(in the rows, 100 means zero)
Each named turn below is shown by a few rows before and after it. Which turns, in which order, take the first row of each later pair to the second? The first pair is answered.
gazup:
88 110 80 91 83 88 99 95 105 70 92 83 116 90 108 93 147 => 95 120 64 81 100 85 87 100 97 77 86 78 122 107 109 75 114
89 105 99 91 103 105 113 101 119 91 117 104 104 82 93 133 84 => 100 99 88 75 119 95 98 109 99 102 105 101 92 95 99 121 67
96 107 91 74 110 102 101 106 100 85 108 96 104 94 112 109 95 => 95 100 96 77 107 101 101 107 98 86 108 99 97 90 113 114 104
89 101 110 115 80 108 119 88 117 92 109 103 106 73 87 122 124 => 105 118 77 89 117 100 92 100 94 109 95 93 113 111 93 86 58
Vemev:
104 89 126 106 107 103 97 86 104 120 92 99 81 84 84 125 112 => 99 97 128 108 105 107 102 81 112 114 96 99 90 81 82 125 113
84 119 83 100 103 94 111 78 125 87 127 112 121 112 85 97 98 => 97 113 84 112 106 88 101 84 111 110 114 115 111 135 87 77 86
100 110 148 131 90 95 104 92 110 133 90 91 109 134 97 83 90 => 109 83 147 106 104 83 92 104 83 138 81 95 77 129 106 98 96
108 91 94 114 110 120 102 92 93 106 108 120 106 94 103 115 82 => 108 90 94 112 110 119 101 93 92 106 106 119 105 95 102 116 83
vor:
91 123 81 93 93 89 98 87 122 82 106 94 114 89 100 100 96 => 95 119 90 116 100 102 101 91 116 107 103 104 104 103 93 105 65
112 66 112 118 115 111 99 122 70 140 99 119 85 113 86 114 93 => 101 69 104 85 92 90 96 114 84 99 106 105 100 83 97 111 165
127 118 96 113 126 124 117 92 103 106 83 105 103 133 76 82 57 => 114 96 126 135 87 122 136 82 121 89 90 112 93 98 78 107 136
Pairs:
Between the rows of a pair lie two turns.
75 118 93 80 107 103 101 95 84 53 110 98 109 88 98 118 84 => 90 127 95 115 105 101 95 94 80 87 95 99 115 127 93 74 63 -> Vemev Vemev
100 87 88 64 108 75 95 106 66 76 84 79 101 101 107 98 112 => 87 84 129 130 88 114 130 94 94 90 100 100 102 89 86 132 108 -> vor gazup
102 104 95 98 111 137 111 84 101 92 135 110 116 119 97 121 70 => 104 105 108 127 91 135 115 78 109 101 131 111 119 128 92 101 95 -> vor Vemev
100 92 106 94 96 94 96 108 93 104 98 95 86 98 109 104 132 => 106 102 92 84 109 91 87 111 85 110 94 91 91 114 110 90 105 -> gazup gazup
73 99 104 89 107 127 118 116 105 97 111 90 91 83 107 121 102 => 88 98 94 85 122 116 101 126 86 119 95 88 84 111 112 91 79 -> Vemev gazup
98 115 116 111 87 109 113 84 115 82 109 112 108 92 99 115 107 => 119 105 109 111 100 94 94 97 87 115 86 111 88 124 105 86 86 -> Vemev gazup
98 107 101 88 109 106 90 89 116 85 124 99 114 107 122 118 98 => 110 86 105 90 111 93 78 97 95 106 108 102 90 120 130 108 106 -> Vemev gazup
89 86 102 114 112 112 93 104 108 115 106 124 102 117 105 86 74 => 86 98 83 80 109 93 83 101 111 86 108 111 118 105 115 74 102 -> vor vor
101 106 99 102 89 93 105 100 110 96 97 104 102 89 101 92 109 => 105 102 103 111 96 97 104 102 103 112 93 108 94 100 98 91 92 -> gazup vor
103 101 94 92 89 89 87 112 84 107 80 99 106 116 104 88 92 => 86 106 104 93 75 99 105 104 103 84 96 100 116 89 100 113 116 -> Vemev gazup
108 113 53 40 136 82 94 116 78 81 106 77 104 105 92 89 77 => 109 101 60 46 144 94 99 121 72 92 106 86 91 104 89 106 59 -> gazup vor
96 84 135 153 70 109 119 93 113 114 100 114 94 95 89 101 139 => 96 101 128 155 66 106 117 88 122 111 102 108 113 103 86 83 134 -> gazup vor
91 131 73 82 83 98 109 114 124 80 120 84 151 128 90 60 113 => 85 104 116 133 59 115 132 110 132 98 122 104 128 114 81 91 142 -> vor vor
121 106 91 94 110 112 61 101 93 91 96 95 127 82 78 105 101 => 124 90 107 117 108 120 68 104 88 110 93 104 110 84 74 116 98 -> vor gazup
107 118 86 97 87 95 103 87 107 95 102 85 135 103 108 57 105 => 108 84 90 72 90 82 96 96 86 90 96 88 99 82 120 85 137 -> gazup Vemev
108 107 108 108 106 101 109 80 119 91 119 103 86 95 83 93 105 => 113 94 111 109 109 97 106 85 110 101 112 107 73 101 84 95 107 -> gazup vor
108 78 112 102 106 114 90 118 99 115 84 128 94 121 103 110 81 => 98 117 98 92 97 114 95 105 127 85 98 115 137 115 99 91 87 -> vor gazup
92 90 105 135 100 117 106 100 105 135 96 118 77 103 92 108 114 => 87 121 91 129 108 127 108 95 119 124 105 109 106 106 85 102 84 -> Vemev gazup
105 99 83 77 122 100 86 112 82 101 90 99 90 103 100 108 80 => 96 112 80 69 115 101 89 105 95 80 99 95 107 89 101 112 90 -> gazup vor
98 79 116 101 94 89 102 98 87 96 87 102 78 91 106 103 132 => 103 113 104 118 103 99 99 92 95 109 85 96 108 122 97 68 81 -> gazup Vemev
95 95 102 97 113 112 113 101 101 102 112 107 87 87 97 122 95 => 92 116 96 99 104 111 114 93 116 91 117 99 113 90 96 103 100 -> vor Vemev
112 81 108 55 118 69 85 111 88 89 108 96 95 83 114 128 82 => 104 107 106 70 117 92 98 101 111 85 121 97 124 86 100 127 51 -> gazup vor
109 53 140 126 112 121 97 102 101 119 61 112 80 117 114 120 93 => 94 117 100 83 102 110 93 82 139 60 80 80 153 106 115 81 105 -> vor gazup
120 101 75 77 102 62 83 99 76 99 72 90 90 115 120 59 133 => 112 135 65 88 101 75 91 89 99 91 85 83 127 120 110 46 104 -> gazup gazup
107 85 108 100 93 100 97 102 93 107 100 108 86 80 96 122 118 => 109 117 87 94 106 105 92 99 103 106 104 98 115 101 91 95 71 -> Vemev gazup
117 121 104 111 108 88 88 104 84 118 68 99 100 135 101 63 78 => 102 141 113 130 89 105 108 90 117 103 84 100 128 120 90 70 87 -> gazup gazup
101 101 104 102 69 88 95 107 115 109 88 92 106 109 97 71 127 => 110 94 96 93 87 85 85 116 100 119 82 93 94 122 101 67 100 -> Vemev vor
107 66 98 92 109 90 88 117 73 116 96 108 64 106 104 114 104 => 96 90 78 59 120 98 89 114 86 86 112 98 91 91 102 123 83 -> Vemev vor
70 74 113 121 117 106 111 130 87 92 128 109 100 56 65 181 68 => 81 61 105 108 130 93 97 139 65 103 115 109 82 69 71 174 59 -> gazup gazup
109 103 96 120 108 106 95 106 91 125 85 109 92 131 104 82 47 => 100 116 73 68 90 75 86 98 102 70 91 87 114 101 121 68 117 -> vor vor
118 123 66 71 132 106 95 84 103 84 112 113 156 121 97 78 73 => 119 54 106 84 106 89 101 94 78 93 100 132 91 88 109 121 163 -> Vemev gazup
98 86 105 108 89 96 113 95 106 106 90 102 100 100 78 90 101 => 101 81 97 94 101 92 105 101 94 109 85 101 90 104 82 90 91 -> gazup Vemev
80 126 97 79 98 80 102 95 124 97 104 86 126 91 95 116 120 => 93 119 94 90 123 88 96 107 103 131 92 94 108 118 92 113 66 -> vor Vemev
102 97 102 120 89 112 85 73 120 107 90 82 103 98 99 99 84 => 108 78 99 97 100 103 76 82 103 104 86 83 81 90 106 114 93 -> gazup Vemev
66 90 103 109 82 98 112 108 114 76 137 122 93 83 83 116 115 => 81 105 72 81 117 91 87 121 92 91 124 114 96 118 87 87 57 -> gazup Vemev
97 97 130 115 77 82 109 107 116 90 93 101 101 100 95 94 137 => 107 111 96 73 106 69 85 116 99 86 86 88 108 117 104 75 97 -> vor Vemev
105 78 78 56 117 78 78 119 65 118 94 96 77 100 98 102 89 => 80 107 79 51 104 99 100 103 106 74 123 90 115 65 89 127 98 -> Vemev gazup
112 103 87 88 113 104 94 113 96 101 96 102 95 97 107 104 81 => 106 95 94 88 104 105 100 110 103 91 100 104 93 81 109 120 102 -> Vemev gazup
106 83 105 106 101 95 100 106 86 113 80 105 86 106 102 93 109 => 102 97 109 123 93 105 108 100 99 114 85 105 100 110 95 85 104 -> gazup Vemev
107 123 61 52 128 79 87 116 82 93 89 88 107 135 102 79 45 => 83 75 105 60 89 82 117 108 97 60 106 101 75 65 105 152 149 -> Vemev gazup
89 130 92 91 93 113 103 93 106 89 111 74 113 93 111 99 96 => 96 117 111 130 84 120 108 94 104 116 104 85 100 106 104 95 94 -> Vemev vor
